Here are some numbered points:
np.array([-0.8, 0.9, 0.0, 0.5, -0.2, 0.0, -0.1, -0.2, -0.2, -0.4, 0.1,
          0.0, 0.4, 0.4, -0.4, 0.5, 0.0, 0.0, 0.1, -1.0, -0.4, 0.9,
          -0.6, 0.0, -0.1, 0.6, -0.1, 0.1, 0.5, -0.3, 0.0, 0.1, -0.6,
          -0.3, 0.0, -0.2, -0.6, 1.3, -0.2, -0.9, -0.1, -0.6, -0.7, -0.1,
          0.4, 0.0, -0.3, -0.1, -1.4, -0.4, 0.5, -0.9, -0.1, 0.3, -0.2,
          0.6]) 0
np.array([1.9, -3.4, 0.7, -0.8, 0.1, 0.6, 1.8, 0.3, -0.8, 0.3, -0.6,
          0.6, -1.9, -2.8, 2.0, 0.8, 0.3, 0.2, 1.3, 1.2, -0.6, -1.3,
          3.0, 1.5, 0.9, 0.3, -0.7, 2.8, -1.6, 1.5, 0.5, -2.2, 1.9,
          -0.3, -0.8, -2.9, 1.0, 0.1, 0.0, 0.4, 0.2, 1.7, 1.3, 0.5,
          0.7, -1.4, -1.9, -3.3, 2.2, -0.4, -2.3, 1.6, -2.2, -0.5, 1.0,
          -1.0]) 1
np.array([-2.0, -0.5, 0.3, 1.7, 2.8, -0.4, 0.7, -0.6, 0.3, 0.0, -0.8,
          -2.8, 2.2, 1.8, -2.6, -2.9, 1.7, -1.0, 0.1, 0.8, 1.8, 1.7,
          0.9, -2.2, -0.4, -0.9, -0.6, -1.1, 1.5, -2.0, -1.8, 2.2, 0.7,
          1.8, -0.5, -0.2, -1.3, -0.2, 0.1, -2.6, 0.3, -1.5, 1.7, -3.8,
          0.0, 3.3, 3.6, -1.6, -2.5, -0.3, 3.4, -2.3, 0.7, 1.3, -1.6,
          0.8]) 2
np.array([-0.2, -0.8, 0.5, -1.2, 1.0, 1.3, -0.2, -0.4, 1.5, -0.6, 0.1,
          0.0, -1.1, -0.7, 1.0, 0.4, 0.0, 0.2, 0.6, 0.6, -0.5, -0.2,
          0.5, -0.3, 0.9, 0.6, -0.4, 0.9, -0.7, 1.6, 0.5, 0.0, 0.1,
          0.3, 0.6, -0.1, 0.4, -1.2, -0.1, 0.9, -0.1, 1.7, -0.3, 0.1,
          0.4, 0.6, -0.7, -0.7, -0.2, 0.0, 0.3, 0.7, 0.6, 0.7, 0.5,
          -0.1]) 3
np.array([0.0, -0.9, 0.0, 1.0, -0.1, -0.2, 0.8, 0.3, -0.1, 0.0, -0.3,
          0.4, -0.2, 0.2, -0.2, 0.3, -0.2, 1.6, 0.5, -1.0, -0.8, 0.1,
          -0.8, -0.4, -0.1, -0.1, -0.9, 0.9, -0.4, 0.0, 0.5, 0.0, 0.0,
          0.0, -0.8, -0.5, -0.6, 0.6, -0.4, -0.5, -0.3, -0.1, -0.5, -1.2,
          0.0, 0.3, -0.3, -1.6, -0.5, -1.0, 1.5, -1.0, 0.2, -0.9, -1.1,
          0.0]) 4
np.array([-0.5, 0.0, -0.1, -1.8, 2.2, -1.2, -1.6, -0.2, -0.5, -0.9, 1.0,
          0.4, -1.1, 0.1, 0.2, 0.0, -1.0, -0.8, -0.6, 0.0, 1.9, 0.0,
          -1.0, -0.1, 0.8, 0.8, -0.1, -2.3, 1.5, -1.1, 0.4, 0.1, 0.0,
          0.2, -2.6, 0.6, 0.6, 0.6, -0.7, -1.3, 0.7, 1.4, -0.3, 0.4,
          -2.1, 0.7, -2.5, 0.7, -2.3, -1.5, 1.5, 0.7, 0.6, 2.1, 1.4,
          -1.6]) 5
np.array([0.3, 0.6, 0.0, 0.3, -1.2, -0.4, 0.0, 0.3, -0.6, 0.2, -0.1,
          0.7, 0.1, -0.2, 0.3, 0.6, -0.4, 0.4, 0.0, -0.2, -0.4, -0.1,
          -0.3, 0.5, -0.2, -0.2, 0.3, -0.1, -0.1, -0.2, 0.2, -0.3, -0.5,
          -0.6, 0.1, 0.2, 0.1, 0.5, -0.1, 0.4, 0.0, -0.2, -0.3, 0.8,
          0.0, -1.1, -0.2, 0.4, 0.2, 0.1, -0.7, 0.2, -0.3, -0.7, -0.1,
          0.3]) 6
np.array([0.2, -1.4, -0.3, -1.1, 0.4, 0.8, -0.6, -0.1, -0.4, -0.2, 0.6,
          -0.2, -0.7, -0.8, 0.9, 1.0, -0.7, -0.1, 0.0, -0.1, 0.7, 0.0,
          0.3, 0.9, 1.4, 1.2, 0.7, 0.1, -0.3, -0.1, 0.7, 0.1, 0.8,
          0.0, -0.2, -0.7, 0.3, -0.4, -0.4, 0.6, -0.4, 0.9, 0.1, 0.8,
          -0.1, 0.3, -1.4, -0.2, -0.5, -0.5, -0.2, 0.9, 0.2, 0.7, 0.9,
          -0.9]) 7
np.array([0.1, -0.4, -0.4, 0.0, 0.3, 2.1, 1.4, -1.2, 0.3, -0.2, -0.4,
          -0.6, -0.7, 0.7, -0.6, 0.2, 0.5, 0.4, -0.4, -0.2, -1.4, -0.2,
          1.0, -0.9, -0.7, -0.6, -0.6, 0.7, -0.2, 1.5, 0.3, 0.1, 0.8,
          0.3, 1.8, -1.9, 0.1, -0.7, 0.7, -0.3, -0.7, 0.9, -0.7, -1.5,
          1.8, 0.4, 1.2, -1.5, 0.0, 0.7, 0.2, -0.2, -0.2, -0.3, -0.7,
          -0.2]) 8
np.array([2.3, 3.1, -0.6, -1.0, -3.5, -1.7, 1.3, 2.6, 1.5, 0.2, -0.3,
          3.0, 0.8, 0.8, 0.0, 0.5, -0.7, -0.1, 0.0, 1.4, -2.9, -1.1,
          -2.7, 1.9, -1.1, -2.0, 0.1, 1.1, -2.1, 0.8, -0.4, -0.7, -1.6,
          -1.3, 2.0, 2.0, 1.4, 0.2, 0.9, 2.7, 0.1, -2.4, -0.4, 4.3,
          -1.4, -3.8, 0.9, 3.7, 4.7, 1.4, -2.7, 1.0, 1.2, -3.3, -0.5,
          0.2]) 9
np.array([-0.5, -0.2, -0.1, -0.5, 0.7, 0.4, -0.6, -0.2, 0.9, -0.7, 0.1,
          -0.1, -0.4, -0.6, 0.0, 0.2, -0.1, -0.4, 0.3, -0.6, 0.0, 0.5,
          -0.3, 0.0, 0.4, 1.0, -0.5, 0.9, 0.4, 0.6, -0.1, -0.1, 0.2,
          0.3, 0.4, -0.4, -0.3, -0.3, -0.2, -0.1, -0.3, 0.5, -0.9, 0.0,
          0.5, 0.8, -0.4, -0.2, -0.8, -0.5, 0.5, 0.0, 0.4, 1.0, 0.4,
          0.1]) 10
np.array([2.8, -0.3, -0.5, -3.8, 0.8, 1.3, 1.6, 0.7, 3.6, -1.1, 0.1,
          2.8, -1.6, -0.3, 0.6, 0.0, 0.0, -1.7, 0.7, 2.6, -2.9, -2.5,
          0.2, 1.4, 0.0, -0.7, -1.4, 3.9, -3.8, 3.5, 0.2, -1.0, 1.2,
          0.4, 2.9, -1.8, 2.3, -2.2, 1.4, 2.7, -0.4, 0.9, 0.1, 2.7,
          0.3, -2.0, -0.4, 1.0, 6.1, 1.1, -3.2, 2.1, 0.5, -1.9, 0.5,
          -1.7]) 11
np.array([-0.3, 0.2, -0.1, 0.5, 0.7, -0.1, 1.3, -0.4, -0.1, 0.1, -0.4,
          -0.1, -0.4, -0.1, -0.8, -0.7, 1.1, -0.7, -0.3, 0.2, -0.7, 0.0,
          -0.2, -0.4, -1.2, 0.8, 0.5, 1.2, 0.6, 0.1, -1.0, 0.3, 0.8,
          -0.2, 0.7, -0.9, -0.9, -0.4, 0.6, -0.8, 0.1, 0.5, -0.6, -1.5,
          0.9, 0.8, -0.6, -0.3, -1.1, 0.6, 0.5, -0.1, -0.7, 0.0, 0.8,
          -0.4]) 12
np.array([-0.6, -1.2, 0.5, 0.2, 1.4, 0.8, -1.4, -1.0, -0.2, -0.6, -0.6,
          -0.3, 0.1, 0.6, 0.2, 0.9, -1.0, 0.3, -0.4, -0.8, 0.1, 1.1,
          -0.4, -0.2, 0.4, 1.3, 0.3, -0.5, 0.2, -0.3, 0.5, 0.3, 0.5,
          -0.2, -0.4, -0.4, -1.0, 0.1, -1.0, -0.7, -0.4, 0.2, -1.3, -0.8,
          0.8, 0.9, -0.8, -0.2, -1.3, 0.0, 1.0, -0.2, -0.5, 0.2, -0.7,
          0.3]) 13
np.array([0.3, -0.9, 0.7, 2.4, 0.1, -0.1, -0.5, -1.0, -1.3, 1.0, -1.0,
          -1.1, 0.9, 1.0, -0.9, -0.2, -0.5, 0.3, -0.5, -1.3, 1.1, 1.5,
          1.6, -1.2, 0.1, -0.9, 0.3, -1.6, -0.4, 0.2, 0.3, 1.2, 0.0,
          0.6, -0.2, 0.1, -0.3, 0.3, 0.0, -1.5, -0.4, 0.0, 0.5, -1.4,
          1.6, 0.7, 0.6, -1.8, -0.9, -0.6, -0.8, -0.2, -0.7, 0.2, -1.2,
          0.3]) 14
np.array([-1.2, -0.5, 0.1, 0.3, 0.8, 0.4, -1.1, -1.0, 0.0, -0.5, 0.5,
          -0.6, -1.2, -1.0, 0.2, 0.2, 0.1, -0.2, -0.4, -1.5, 0.6, 0.4,
          -0.6, -0.6, 0.3, 2.3, 0.4, 0.7, 1.6, 0.1, -0.2, 0.3, 0.7,
          -0.3, -0.3, -0.1, -1.4, -0.6, -0.3, -0.8, -0.1, 1.5, -1.6, -1.3,
          0.8, 1.6, -2.2, -0.3, -2.9, -0.3, 1.1, 0.2, -0.4, 2.0, 1.7,
          -0.7]) 15
np.array([-0.3, 0.4, 0.6, -0.2, 1.0, -0.3, 0.2, -0.2, -0.1, -0.4, 0.0,
          0.8, -0.2, -0.1, 0.3, 0.7, -0.3, -0.4, 0.1, -0.6, 0.5, 0.6,
          0.1, 0.4, 0.3, 0.2, 0.1, -0.5, 0.2, -1.4, 0.3, -0.3, 0.1,
          -0.2, -1.4, -0.5, -0.2, 1.4, 0.1, -1.1, -0.6, -0.1, 0.6, 0.5,
          0.2, -0.2, -1.3, -0.3, -0.5, -0.8, -0.2, -0.5, -0.3, 0.6, 0.6,
          -0.1]) 16
np.array([1.5, -0.8, -0.8, -1.8, -1.1, 0.8, -0.8, -0.3, 1.4, 0.1, 0.1,
          0.3, -2.3, -2.0, 1.1, 1.4, -0.4, 0.0, 1.0, 0.9, -1.8, -1.4,
          0.1, 1.0, 0.4, 0.2, -0.7, 3.0, -1.3, 3.0, 0.8, -1.6, 0.3,
          0.1, 2.1, -0.5, 0.8, -1.8, 0.3, 2.9, 0.3, 2.1, -2.1, 1.6,
          0.5, -1.6, -1.0, -0.1, 2.0, 0.3, -1.9, 1.5, -0.3, -0.8, 0.4,
          -0.4]) 17
np.array([0.2, 0.9, -0.6, 0.9, -2.2, 0.3, 0.6, 0.0, -1.7, 0.8, 0.0,
          0.2, 0.1, 0.1, 0.2, 0.8, -0.7, 1.6, -0.3, -1.2, -0.3, 0.0,
          -0.2, -0.1, -0.8, -0.7, 0.1, -0.3, 0.6, -0.1, 1.0, 0.0, -1.3,
          -0.9, 0.5, 0.8, -0.4, 0.9, 0.1, 0.4, 0.5, -0.1, -1.1, 0.5,
          0.2, -2.0, 0.2, 0.1, -0.7, 0.0, -0.5, -0.2, -0.8, -1.3, -0.6,
          0.9]) 18
Which three points above are nearest to each new point, looking only along the 3 directions in which the numbered points spread most? Their numbers follow each, nearest first.
np.array([1.0, -0.2, -0.5, -0.9, -0.4, 0.7, -0.2, -0.2, 0.4, -0.2, 0.1,
          0.8, -0.7, -0.3, 0.4, 0.7, -0.2, 0.3, -0.3, -0.2, -1.0, -1.1,
          -0.1, 0.3, 0.0, -0.1, -0.1, 1.5, -0.7, 1.4, 0.9, -0.8, 0.2,
          -0.4, 1.0, -0.4, 0.9, -0.9, 0.0, 1.0, -0.2, 0.5, -0.8, 0.8,
          0.3, -0.6, -0.5, 0.3, 1.4, 0.6, -1.0, 1.1, -0.2, -0.4, -0.1,
          -0.6]) -> 3 6 17
np.array([-1.4, -0.4, 0.5, 0.2, 2.1, -0.6, 0.1, 0.6, -0.7, -0.9, 0.2,
          0.4, 0.1, 0.1, 0.3, 0.3, -0.3, -1.0, -0.1, -0.5, 1.7, 0.5,
          0.5, 0.7, -0.4, 0.6, 0.7, -0.9, 0.7, -2.0, -0.1, 0.0, 0.0,
          -0.2, -3.1, -0.7, 0.3, 2.8, -1.0, -3.6, -0.9, -0.3, 2.0, 0.0,
          -0.6, 0.7, -2.4, -0.8, -1.1, -1.1, 0.9, -0.9, 0.0, 0.1, 0.4,
          -0.3]) -> 13 15 16
np.array([0.1, -1.1, 0.9, -1.4, 3.7, 1.3, 2.1, -1.2, -0.1, -1.9, -0.7,
          -1.2, -1.3, 1.4, -1.4, -1.5, 2.0, -0.9, -1.5, 0.0, 0.4, 1.8,
          1.3, -0.9, 0.9, -0.7, -1.6, -1.2, -0.3, -1.2, -1.0, 0.2, 1.9,
          1.3, -0.6, -1.3, -2.6, 0.7, -0.1, -0.1, -0.1, 1.0, 1.4, -1.4,
          0.5, 2.1, 0.4, -1.4, 0.4, 0.1, 2.5, -1.2, 0.2, 2.1, 1.4,
          0.5]) -> 14 12 8
np.array([0.2, -1.2, -0.2, -0.7, 1.8, -0.4, 0.1, 0.3, 1.4, 0.0, 0.0,
          -1.0, 0.8, 0.2, -0.9, -2.4, 0.9, -0.9, 0.3, 2.6, 0.9, -0.8,
          0.7, -0.7, 0.2, -0.9, -0.6, -0.1, -0.5, 0.1, -1.5, 0.6, 1.1,
          1.3, 0.7, 0.6, 0.4, -2.8, 0.2, 0.9, 0.4, -0.2, 1.8, -1.1,
          -1.5, 1.6, 2.1, 0.5, 1.8, 0.7, 0.6, 0.5, 1.0, 0.3, -0.4,
          -0.5]) -> 8 12 4
np.array([0.7, 0.0, -0.2, -0.3, -0.2, 0.6, 0.8, 0.2, 0.4, -0.1, -0.1,
          0.8, -0.2, -0.6, 0.4, 0.5, 0.0, -0.2, 0.2, 0.6, -1.2, -0.4,
          0.5, 0.7, 0.1, 0.1, -0.4, 1.2, -1.0, 0.7, 0.1, -0.8, 0.3,
          -0.4, 0.3, -0.9, 0.4, 0.1, 0.4, 0.7, 0.0, 0.4, -0.1, 0.8,
          0.6, -0.7, -0.3, -0.3, 0.9, 0.3, -1.1, 0.8, -0.6, -0.5, 0.2,
          0.0]) -> 3 6 10
np.array([0.0, 0.0, 0.2, 1.1, -2.4, -0.3, 0.0, 0.6, -1.2, 1.0, 0.5,
          -0.3, -0.4, 0.0, -0.1, 1.2, 0.3, 0.9, -0.6, -1.9, -0.7, -0.8,
          -1.2, -0.6, -0.3, 0.6, 0.4, -1.0, 0.4, -0.3, 1.2, -0.9, 0.0,
          -0.8, 0.7, 0.9, 0.4, -0.5, 1.0, 0.7, -0.3, 0.7, -0.7, 0.1,
          0.8, -2.3, 0.5, 0.5, -0.2, 0.2, -0.9, 0.0, 0.0, -0.7, 0.6,
          0.6]) -> 6 18 0
np.array([0.5, 0.0, -0.7, -0.7, -1.6, 0.9, 0.4, -0.4, -0.7, 1.0, -0.5,
          -0.1, 0.4, -0.5, 1.0, 0.9, 0.7, 1.4, -1.3, 0.5, -0.3, -1.5,
          1.3, -0.1, -0.1, -0.3, 0.0, 0.1, 0.4, 1.5, 1.6, -0.1, 0.8,
          0.0, 0.4, -0.7, 0.5, -1.5, 0.7, 1.1, -0.7, 0.9, -0.6, -0.7,
          -0.1, -1.2, -0.5, 0.3, 1.3, -0.1, -1.4, 0.9, 1.1, -0.1, 0.2,
          -1.2]) -> 3 6 10
np.array([1.1, 0.8, -1.4, 1.3, -4.0, -0.9, -0.6, 2.2, 0.0, 1.7, -0.9,
          0.5, -0.1, -0.3, 0.5, 0.5, -0.9, 2.4, -1.4, -0.4, -0.3, 0.1,
          -0.5, 0.1, -2.0, 0.2, 2.5, -1.0, 0.7, -1.2, 0.9, -1.0, -1.4,
          0.1, 0.3, 1.0, -0.1, 2.8, 0.6, -0.4, 1.0, -1.5, -0.9, 1.4,
          -0.2, -2.8, -0.6, 1.5, 0.3, -1.5, -0.8, -0.7, -1.0, -1.5, -0.6,
          1.7]) -> 18 6 0
np.array([0.8, 0.3, -0.6, -1.0, -1.6, 1.1, -0.3, -0.3, -0.2, 0.2, 0.5,
          0.4, -1.3, -0.5, 0.9, 1.1, -0.6, 1.1, -0.6, -0.2, -1.2, -1.0,
          -0.3, 0.4, 0.0, 0.0, 0.5, -0.3, -0.3, 1.5, 0.7, -0.3, 0.0,
          -0.2, 1.2, -0.1, 0.8, -1.3, 0.3, 1.5, -0.2, 1.2, -1.3, 1.3,
          0.6, -1.0, 0.1, 0.3, 1.1, 0.6, -1.4, 1.5, -0.2, -0.4, 0.4,
          -0.7]) -> 6 3 7
np.array([-1.5, 1.4, 0.6, 2.2, -0.2, -0.2, -0.2, -0.2, -1.6, -0.2, -0.3,
          -0.8, 1.1, 1.3, -1.0, -0.2, 0.2, 0.6, -0.2, -2.2, 0.1, 2.6,
          0.0, -1.2, -0.3, 0.4, -0.2, -0.6, 1.5, -1.7, 0.2, 1.0, -0.9,
          -0.2, -0.9, -0.1, -1.6, 3.0, -0.5, -2.2, 0.2, -1.4, -0.8, -1.6,
          1.4, 0.5, 0.8, -0.9, -3.9, -0.3, 1.7, -2.6, 0.1, 0.4, -0.5,
          1.7]) -> 14 0 13
np.array([-0.4, -1.6, -0.2, 0.0, 2.3, 1.4, -0.7, -0.5, 1.0, 0.4, 0.9,
          -0.9, 0.6, 0.6, -0.9, -1.9, 0.9, -0.8, -1.1, 1.1, 0.2, -1.0,
          1.4, -1.6, 0.0, -1.6, 0.6, 0.8, -1.0, 2.2, -0.1, 0.8, 1.1,
          0.0, 0.7, -0.6, 1.2, -1.8, 0.3, -0.5, 0.0, -0.4, 1.9, -2.0,
          1.5, 1.1, 2.3, -1.3, 0.6, 1.2, 0.5, 0.7, 1.0, -0.5, -0.2,
          -0.9]) -> 8 12 4
np.array([0.0, -0.1, -0.3, 0.4, -1.7, 0.8, -0.8, -0.5, -1.3, 0.6, 0.2,
          -0.2, -0.8, -0.4, 0.8, 1.0, -0.8, 1.6, -0.5, -1.1, 0.1, -0.6,
          -0.3, -0.2, -0.1, 0.1, 0.7, -1.2, 0.6, 0.4, 1.0, -0.3, -0.2,
          -0.6, 0.3, 0.6, 0.1, -0.7, 0.1, 1.1, -0.2, 1.1, -1.4, -0.1,
          0.3, -0.6, -0.5, 0.2, -0.7, 0.3, -0.4, 0.7, -0.5, -0.1, 0.1,
          -0.1]) -> 16 6 10
np.array([-0.1, 0.3, -0.5, 1.2, -3.4, 2.6, 0.3, -1.3, -1.6, 2.5, -0.5,
          0.0, -1.5, 0.4, 1.5, 1.7, -1.5, 3.4, -1.8, -1.3, -0.8, -1.0,
          0.4, -1.3, -1.5, -1.1, 0.4, -1.7, 0.1, 0.7, 2.9, 0.2, -0.8,
          -1.3, 1.5, 0.4, 0.8, -0.8, 0.6, 0.9, -0.8, 1.8, -1.7, -0.2,
          2.5, -1.2, -0.4, -0.9, -0.9, 1.2, -0.1, 0.6, -1.1, -1.1, 0.0,
          0.4]) -> 6 18 16
np.array([-0.4, 0.7, 1.0, 0.3, 1.0, -2.2, -0.7, 0.4, -0.5, 0.5, 0.7,
          0.3, 1.3, -0.1, 0.0, -1.3, -0.3, -0.8, 0.4, 0.9, 2.7, -0.3,
          -0.9, 0.3, 0.5, -0.1, 0.7, -2.3, 0.5, -3.1, -0.6, 0.4, -0.2,
          0.2, -2.9, 2.1, 0.5, 0.6, -0.7, -1.1, 0.2, -1.8, 2.4, 0.3,
          -2.2, 0.2, -0.2, 1.2, -0.3, -1.2, 0.7, -0.1, 0.2, 0.0, 0.3,
          -0.8]) -> 0 16 18
np.array([-1.3, 1.8, 0.2, 3.8, -0.8, -1.1, 3.8, 0.3, -2.0, 0.1, -2.0,
          -0.6, 2.1, 2.4, -2.2, -0.3, 1.4, -0.1, -0.2, -1.1, -1.3, 3.6,
          1.2, -1.0, -2.3, -1.6, -0.7, 0.4, 0.9, -2.0, -0.4, 1.1, -1.4,
          -0.4, 0.1, -2.5, -1.8, 5.4, 0.8, -4.2, -0.2, -3.2, 0.7, -2.0,
          2.6, -1.1, 3.1, -2.9, -3.3, 0.0, 1.1, -3.7, -1.5, -1.7, -2.3,
          2.6]) -> 2 14 0
np.array([-1.4, 1.2, 0.6, 0.6, 0.8, -0.5, -1.5, -0.3, -0.3, -0.7, 0.6,
          0.1, 0.4, -0.2, 0.0, 1.2, -0.6, -0.5, -0.1, -1.4, 0.9, 1.0,
          -1.3, 0.2, 0.6, 1.5, 0.3, -0.5, 1.2, -1.2, 0.2, 0.2, -0.7,
          -0.5, -1.8, 0.2, -0.9, 2.3, -0.8, -1.8, -0.6, -0.7, -0.4, 0.3,
          0.2, 0.6, -1.8, 0.2, -2.8, -1.4, 0.7, -0.9, 0.1, 1.0, 0.6,
          0.1]) -> 5 16 13
np.array([-0.9, 0.6, -0.1, -0.1, 0.6, -0.6, -0.6, 0.2, 1.6, -0.8, 0.0,
          -0.7, 0.8, 0.4, -0.9, -0.3, 0.3, -1.2, 1.0, 0.2, -0.2, 1.2,
          -0.5, 0.3, 0.2, 0.5, -1.0, 1.4, 0.5, 0.5, -1.2, 0.2, -0.7,
          1.1, 0.9, 0.3, -0.6, -0.4, -0.2, -0.1, 0.2, -1.1, -1.1, -0.5,
          -0.6, 1.4, 0.9, 0.4, -0.7, -0.2, 1.3, -0.8, 1.3, 1.2, -0.5,
          0.8]) -> 4 0 12
np.array([-0.2, 0.4, -0.2, 0.4, -1.0, 0.0, -0.9, 0.0, -0.8, 0.1, 0.2,
          0.1, -0.2, -0.4, 0.5, 0.9, -0.6, 0.5, 0.0, -0.9, -0.1, 0.1,
          -0.5, 0.3, 0.1, 0.7, 0.4, -0.2, 0.6, -0.1, 0.3, -0.3, -0.6,
          -0.6, -0.2, 0.5, -0.3, 0.5, -0.4, 0.4, -0.1, 0.1, -1.0, 0.4,
          0.2, -0.5, -0.7, 0.2, -0.9, -0.2, -0.2, 0.0, -0.3, 0.3, 0.2,
          0.5]) -> 16 6 0
np.array([0.3, 0.1, -0.6, 0.9, -0.7, -0.2, 0.6, 0.1, -0.3, 0.3, -0.4,
          -1.0, 0.6, 0.4, -0.9, 0.5, -0.1, 0.5, 0.0, -0.1, 0.0, 0.0,
          0.1, -1.0, -0.8, -0.6, 0.2, -0.2, 0.4, 0.3, 0.8, -0.1, -0.4,
          -0.3, -0.2, 0.4, -0.5, -0.6, -0.5, 0.5, 0.0, 0.4, -0.9, -0.6,
          0.0, 0.5, 1.6, -0.6, 0.2, 0.3, 0.4, -0.2, -0.2, -0.3, 0.1,
          0.6]) -> 4 0 12
np.array([-0.7, -0.3, -0.1, 0.9, -0.4, -0.3, -0.1, 0.2, -0.6, 0.5, -0.4,
          -1.3, 0.9, 0.4, -0.9, -1.0, 0.4, 0.4, 0.1, 0.3, 0.8, 0.5,
          0.5, -0.4, 0.0, -0.4, -0.1, -0.5, 0.9, -0.5, -0.8, 0.6, -0.2,
          0.5, 0.2, 1.0, -0.7, -0.6, -0.1, -0.1, 0.4, -0.6, -0.1, -1.1,
          -0.4, 0.6, 1.7, -0.3, -0.9, 0.3, 0.9, -0.6, 0.4, 0.3, -0.6,
          0.6]) -> 14 4 0
np.array([-0.3, 0.4, 0.0, 0.2, -0.9, 0.4, -0.9, 0.0, -0.5, 0.3, 0.4,
          0.1, -0.6, -0.5, 0.5, 0.6, -0.6, 0.7, -0.1, -1.2, 0.2, -0.2,
          -0.6, 0.0, 0.2, 0.6, 0.3, -0.7, 0.5, -0.2, 0.5, -0.2, -0.5,
          -0.5, 0.0, 0.8, 0.1, 0.0, -0.2, 0.6, 0.1, 0.4, -1.3, 0.3,
          0.0, -0.3, -0.5, 0.3, -1.2, -0.1, 0.0, 0.0, -0.2, 0.2, 0.3,
          0.0]) -> 16 0 6
np.array([-1.3, 0.7, -0.3, 1.2, 0.2, 0.5, 0.2, -0.7, -0.4, 0.2, 0.0,
          -1.2, 0.8, 1.5, -1.2, -0.4, 0.4, 0.5, -0.6, -1.1, 0.4, 0.9,
          -0.5, -1.3, -0.6, -0.2, -0.1, -1.1, 1.2, -0.8, -0.2, 1.2, -0.5,
          0.2, 0.2, 0.4, -0.7, 0.2, -0.1, -1.0, -0.3, -0.6, -0.6, -1.8,
          0.5, 1.2, 1.5, -0.4, -2.3, 0.0, 1.8, -1.4, 0.5, 0.3, -0.7,
          0.5]) -> 14 0 4
np.array([-0.5, -0.2, 0.6, 0.8, 0.7, 0.4, 0.4, -0.8, -1.2, 0.3, 0.0,
          -0.4, -0.2, 0.0, 0.2, 0.1, 0.1, 0.3, -0.2, -0.5, 1.1, -0.1,
          0.6, -0.4, -0.1, 0.1, 0.6, -1.5, 0.6, -1.4, 0.5, 0.0, 0.4,
          -0.4, -1.4, -0.8, -0.1, 1.0, -0.1, -1.6, -0.5, 0.3, 0.9, -0.8,
          0.4, 0.3, -0.8, -0.9, -1.3, -0.7, 0.4, -0.3, -0.9, 0.1, 0.0,
          -0.4]) -> 13 16 0
np.array([-0.6, 0.4, 0.1, 0.0, -0.1, 0.4, -0.6, 0.0, 0.0, -0.3, 0.3,
          -0.2, -0.2, -0.3, 0.0, 0.4, -0.2, 0.1, 0.2, -0.8, -0.1, 0.2,
          -0.5, 0.0, 0.1, 0.8, 0.0, 0.1, 0.4, -0.1, 0.1, -0.2, -0.2,
          0.0, 0.1, 0.0, -0.1, 0.3, -0.1, 0.0, 0.0, 0.2, -0.8, -0.1,
          0.4, 0.2, -0.5, -0.1, -1.1, -0.4, 0.0, -0.1, -0.1, 0.4, 0.1,
          0.0]) -> 16 10 0
np.array([-0.4, 0.2, -0.3, 0.6, 0.0, 1.0, 0.5, -1.2, -1.2, -0.2, -0.1,
          -1.1, -0.4, 1.0, -0.6, -0.1, 0.3, 0.4, -0.9, -1.4, 0.3, 1.2,
          0.5, -0.7, 0.0, -0.5, 0.0, -1.7, 1.2, -1.0, 0.2, 0.0, 0.2,
          0.6, -0.2, 0.3, -1.7, 0.6, 0.7, -0.1, -0.2, 0.0, -0.6, -1.0,
          1.2, 0.2, 0.5, -0.6, -1.6, 0.2, 1.3, -1.1, -0.3, 0.9, 0.2,
          1.0]) -> 14 0 13
np.array([-1.2, -0.3, 0.5, 0.0, 1.5, -1.5, -1.3, 0.7, 1.5, 1.0, -0.5,
          -1.2, 2.0, 0.3, -0.2, -2.5, -0.1, -0.8, 0.3, 2.6, 2.2, -0.1,
          0.1, -0.4, 0.3, -0.8, -0.6, -1.0, 0.1, -1.7, -1.4, 1.4, -0.3,
          1.3, -1.2, 2.8, -0.1, -2.2, -0.8, 0.1, 0.9, -1.1, 2.3, -0.7,
          -2.1, 2.2, 1.7, 1.0, 0.1, 0.2, 1.9, -0.4, 1.4, 1.1, 0.0,
          0.6]) -> 14 0 4
np.array([-0.3, -1.2, 0.1, -0.4, 2.1, 1.0, 0.2, -1.1, 0.4, -0.1, 0.4,
          -1.2, -0.4, 0.2, -0.4, -1.2, 0.7, -0.3, -0.3, 0.8, 1.4, -0.6,
          0.8, -1.0, 0.3, -0.3, -0.1, -1.2, 0.2, -0.4, -0.3, 0.7, 1.4,
          1.0, -0.3, -0.6, 0.4, -1.5, 0.1, -0.7, -0.4, 0.9, 1.4, -1.5,
          0.0, 1.8, 0.7, -0.7, -0.1, -0.1, 0.9, 0.4, 0.0, 0.9, 0.0,
          -1.2]) -> 12 14 4
np.array([-1.1, -0.2, 0.0, 1.8, -0.7, 0.4, 0.2, -0.6, -1.8, 0.5, -0.4,
          -1.2, 0.3, 0.4, -0.4, 0.2, 0.1, 1.0, -0.5, -1.5, 0.6, 1.0,
          0.6, -1.1, -0.5, -0.2, 0.2, -1.2, 1.5, -0.9, 0.5, 0.5, -0.3,
          -0.3, -0.4, -0.2, -0.9, 1.1, -0.1, -1.3, -0.1, -0.2, -0.7, -1.5,
          1.2, 0.2, 0.6, -1.4, -2.8, -0.2, 1.1, -1.2, -0.7, 0.3, -0.8,
          0.8]) -> 14 0 13
